In the data rows, the value 50 means zero.
Some points:
[64,51,56,52,42,35,56,42,47,70,43,39,51,60,49,18,43,61,57,47,48,52,55,35,41,37,41,43,56,60,57,75,57,
 56,25,46,51,63,51,71,42,47,48,42,59,59,34,57]
[57,47,34,50,55,33,62,32,47,35,48,30,41,59,53,56,58,38,50,49,64,42,55,49,51,61,61,41,57,47,42,47,44,
 77,60,41,73,46,33,52,41,67,47,30,53,46,41,47]
[76,74,47,72,63,46,36,49,52,59,55,49,23,46,50,60,54,60,50,49,32,46,50,55,51,48,44,71,44,52,48,56,44,
 40,48,35,56,44,38,52,54,40,57,54,52,52,48,53]
[46,48,44,40,35,61,49,40,69,62,59,31,54,44,37,35,46,50,48,52,48,27,51,56,65,52,61,34,32,43,49,53,37,
 38,57,46,48,41,47,65,61,50,51,45,50,62,52,54]
[63,52,42,57,31,49,48,67,54,39,48,65,47,48,58,39,39,58,43,34,58,61,45,59,49,64,50,52,71,45,50,48,46,
 52,56,65,32,41,46,53,56,38,66,31,55,51,53,40]
[34,42,47,56,40,56,44,20,49,32,58,52,39,52,46,53,53,71,60,47,62,46,33,50,62,26,40,48,46,51,37,52,53,
 65,48,53,55,49,52,41,53,36,54,59,65,57,59,50]
[49,34,46,52,47,65,47,47,48,49,40,40,48,26,50,52,50,59,31,56,35,66,56,51,25,57,53,47,44,46,33,47,56,
 45,50,60,56,84,47,50,68,46,60,50,56,48,54,52]
[52,64,61,51,52,42,35,49,30,39,51,60,50,43,49,53,46,49,57,40,45,59,53,25,47,54,83,41,39,46,64,48,41,
 57,65,53,43,45,61,52,53,35,44,43,61,62,47,59]
[41,43,53,61,53,51,43,36,50,49,40,58,50,71,60,55,33,48,47,44,37,30,38,53,41,55,54,44,64,61,71,55,41,
 38,50,70,67,55,45,43,50,72,58,61,50,63,46,43]
[56,68,49,43,56,29,52,41,46,55,64,31,67,47,49,56,46,52,54,59,48,54,51,48,60,50,37,39,69,33,49,55,42,
 49,69,55,42,65,60,44,56,48,58,63,46,37,46,38]
[52,63,69,33,50,51,80,54,49,62,56,36,49,47,68,52,50,51,38,44,55,36,38,47,49,45,51,61,58,35,43,40,53,
 45,47,55,45,50,40,44,50,55,39,62,65,76,53,49]
[57,39,53,59,48,52,57,52,52,42,45,40,53,47,63,49,45,51,68,50,45,48,44,63,31,30,58,55,34,25,71,51,69,
 60,48,44,51,48,57,58,43,49,46,58,46,32,46,23]
[42,51,50,60,53,51,33,68,56,52,59,46,41,44,35,64,38,46,50,34,64,39,57,55,35,62,38,39,62,36,46,57,50,
 55,47,33,47,59,64,58,12,54,52,54,57,62,65,55]
[42,50,40,52,55,42,58,60,47,64,32,77,60,42,58,45,44,42,51,62,49,34,44,50,43,49,45,47,37,55,20,48,42,
 66,53,47,49,40,58,51,54,43,56,69,59,43,28,63]
[52,48,53,64,53,57,57,43,60,45,49,36,65,35,67,42,47,45,33,40,48,42,59,47,63,68,46,55,50,73,52,61,54,
 44,47,45,49,33,74,36,46,36,47,44,55,28,59,53]
[48,47,58,48,50,76,61,42,51,51,54,46,55,52,26,62,44,57,55,43,35,76,68,47,47,59,39,54,54,44,51,43,59,
 51,54,58,53,30,47,40,45,51,50,51,49,56,31,64]
[31,63,40,32,48,53,41,66,41,51,55,36,44,40,44,44,33,42,44,46,42,45,49,54,56,35,43,65,57,62,72,53,53,
 71,53,41,56,51,49,45,73,70,42,46,56,45,50,53]
[52,42,39,62,57,55,59,50,31,64,46,60,53,60,53,52,60,48,61,24,37,42,47,41,53,47,51,40,43,60,51,28,50,
 40,68,42,31,68,58,48,56,51,43,30,53,52,53,48]
[47,51,36,60,58,36,57,70,57,38,31,35,73,37,45,76,60,52,49,54,56,63,45,55,59,39,48,48,49,65,57,51,49,
 36,43,47,52,42,43,52,51,34,47,43,37,69,44,53]
[55,65,45,39,56,64,63,38,61,48,24,63,42,39,37,73,49,46,48,51,51,53,41,45,54,44,53,46,53,58,53,53,41,
 59,26,61,36,52,54,54,45,49,50,48,32,30,63,52]
[48,53,43,49,53,40,55,60,56,48,45,42,38,53,39,24,48,55,58,56,47,55,71,41,55,49,56,58,31,61,42,37,52,
 54,52,66,41,49,50,39,36,64,60,65,25,58,65,28]
[38,34,45,45,52,62,38,57,51,72,56,43,42,46,55,57,57,42,66,53,57,66,46,53,54,51,72,39,60,72,48,56,61,
 49,54,53,40,47,30,48,41,41,47,63,58,38,38,38]
[39,45,50,41,64,51,46,40,62,43,56,56,51,47,61,26,50,39,58,55,42,59,45,51,43,39,53,63,63,38,50,50,28,
 42,49,31,43,54,34,33,36,46,59,39,38,53,45,69]
[65,33,61,32,48,55,53,62,52,31,43,56,39,45,53,52,44,72,60,68,63,35,57,47,39,53,30,37,47,61,67,41,52,
 46,70,44,50,51,40,53,53,53,44,61,43,40,57,68]
[68,52,52,59,44,64,42,50,53,42,45,67,62,57,39,44,48,22,27,59,54,45,52,44,53,30,50,49,56,42,35,62,73,
 50,70,50,50,55,42,42,47,48,35,49,48,54,51,49]
[44,43,65,60,63,60,52,71,50,57,53,53,45,61,41,53,63,47,54,45,59,42,66,51,58,34,60,58,67,45,43,47,40,
 53,43,67,82,49,66,58,65,33,65,41,37,38,52,56]
[47,61,42,40,45,48,46,54,59,37,48,50,61,69,45,49,57,54,66,42,41,57,53,48,36,58,44,67,53,48,37,44,44,
 41,46,46,59,53,48,66,56,47,19,64,59,39,57,35]
[59,46,64,41,44,32,45,52,60,54,51,42,54,81,70,57,38,41,50,41,51,68,54,79,62,49,51,45,25,53,45,52,44,
 67,47,51,48,57,53,46,55,55,52,55,51,54,60,69]
[42,62,48,53,51,38,66,64,40,42,63,72,48,34,48,40,68,52,53,50,39,60,43,53,58,53,45,15,45,49,49,50,69,
 34,41,56,64,37,41,44,47,60,55,50,61,39,67,56]
[38,37,55,41,22,42,34,51,46,49,45,53,59,55,63,65,69,54,45,46,42,51,44,24,62,57,50,60,61,40,46,51,56,
 42,44,33,43,40,51,71,52,74,71,53,38,47,48,53]
[52,52,68,47,76,60,39,42,22,40,47,43,56,54,43,36,55,45,41,52,69,53,45,66,45,52,39,61,41,51,47,43,47,
 38,47,49,41,37,46,66,53,66,58,55,60,49,48,41]
[40,71,51,59,45,61,55,47,49,62,49,59,47,63,55,61,46,55,68,84,59,48,51,55,46,70,58,55,48,44,51,53,72,
 42,48,43,47,52,60,44,57,54,57,23,52,55,52,49]
[52,39,45,47,44,47,67,42,44,49,58,79,47,35,37,47,45,41,44,47,63,58,54,67,71,68,57,67,48,55,58,58,45,
 37,39,40,58,70,58,53,54,44,43,58,37,53,36,41]
[54,48,48,32,67,48,24,38,60,62,68,62,61,46,63,53,62,55,39,56,53,39,57,47,43,56,39,45,43,49,58,39,52,
 68,34,65,49,48,43,44,47,43,35,43,33,60,51,35]
[50,32,52,63,31,36,53,55,48,58,64,42,36,63,39,52,60,51,29,69,51,57,35,41,43,47,49,61,46,45,56,48,34,
 43,52,58,43,45,66,37,40,51,37,47,54,43,51,53]
There is one direction along which these points spread out most. How many in every 100 of the points above lie lower along it than each point below? Round to a whole number. More than half of the points above lie lower than the first one.
[50,32,52,63,31,36,53,55,48,58,64,42,36,63,39,52,60,51,29,69,51,57,35,41,43,47,49,61,46,45,56,48,34,
 43,52,58,43,45,66,37,40,51,37,47,54,43,51,53] 51
[52,39,45,47,44,47,67,42,44,49,58,79,47,35,37,47,45,41,44,47,63,58,54,67,71,68,57,67,48,55,58,58,45,
 37,39,40,58,70,58,53,54,44,43,58,37,53,36,41] 9
[34,42,47,56,40,56,44,20,49,32,58,52,39,52,46,53,53,71,60,47,62,46,33,50,62,26,40,48,46,51,37,52,53,
 65,48,53,55,49,52,41,53,36,54,59,65,57,59,50] 57
[38,37,55,41,22,42,34,51,46,49,45,53,59,55,63,65,69,54,45,46,42,51,44,24,62,57,50,60,61,40,46,51,56,
 42,44,33,43,40,51,71,52,74,71,53,38,47,48,53] 46
[57,39,53,59,48,52,57,52,52,42,45,40,53,47,63,49,45,51,68,50,45,48,44,63,31,30,58,55,34,25,71,51,69,
 60,48,44,51,48,57,58,43,49,46,58,46,32,46,23] 80
[76,74,47,72,63,46,36,49,52,59,55,49,23,46,50,60,54,60,50,49,32,46,50,55,51,48,44,71,44,52,48,56,44,
 40,48,35,56,44,38,52,54,40,57,54,52,52,48,53] 43
[46,48,44,40,35,61,49,40,69,62,59,31,54,44,37,35,46,50,48,52,48,27,51,56,65,52,61,34,32,43,49,53,37,
 38,57,46,48,41,47,65,61,50,51,45,50,62,52,54] 77
[52,52,68,47,76,60,39,42,22,40,47,43,56,54,43,36,55,45,41,52,69,53,45,66,45,52,39,61,41,51,47,43,47,
 38,47,49,41,37,46,66,53,66,58,55,60,49,48,41] 71
[44,43,65,60,63,60,52,71,50,57,53,53,45,61,41,53,63,47,54,45,59,42,66,51,58,34,60,58,67,45,43,47,40,
 53,43,67,82,49,66,58,65,33,65,41,37,38,52,56] 11
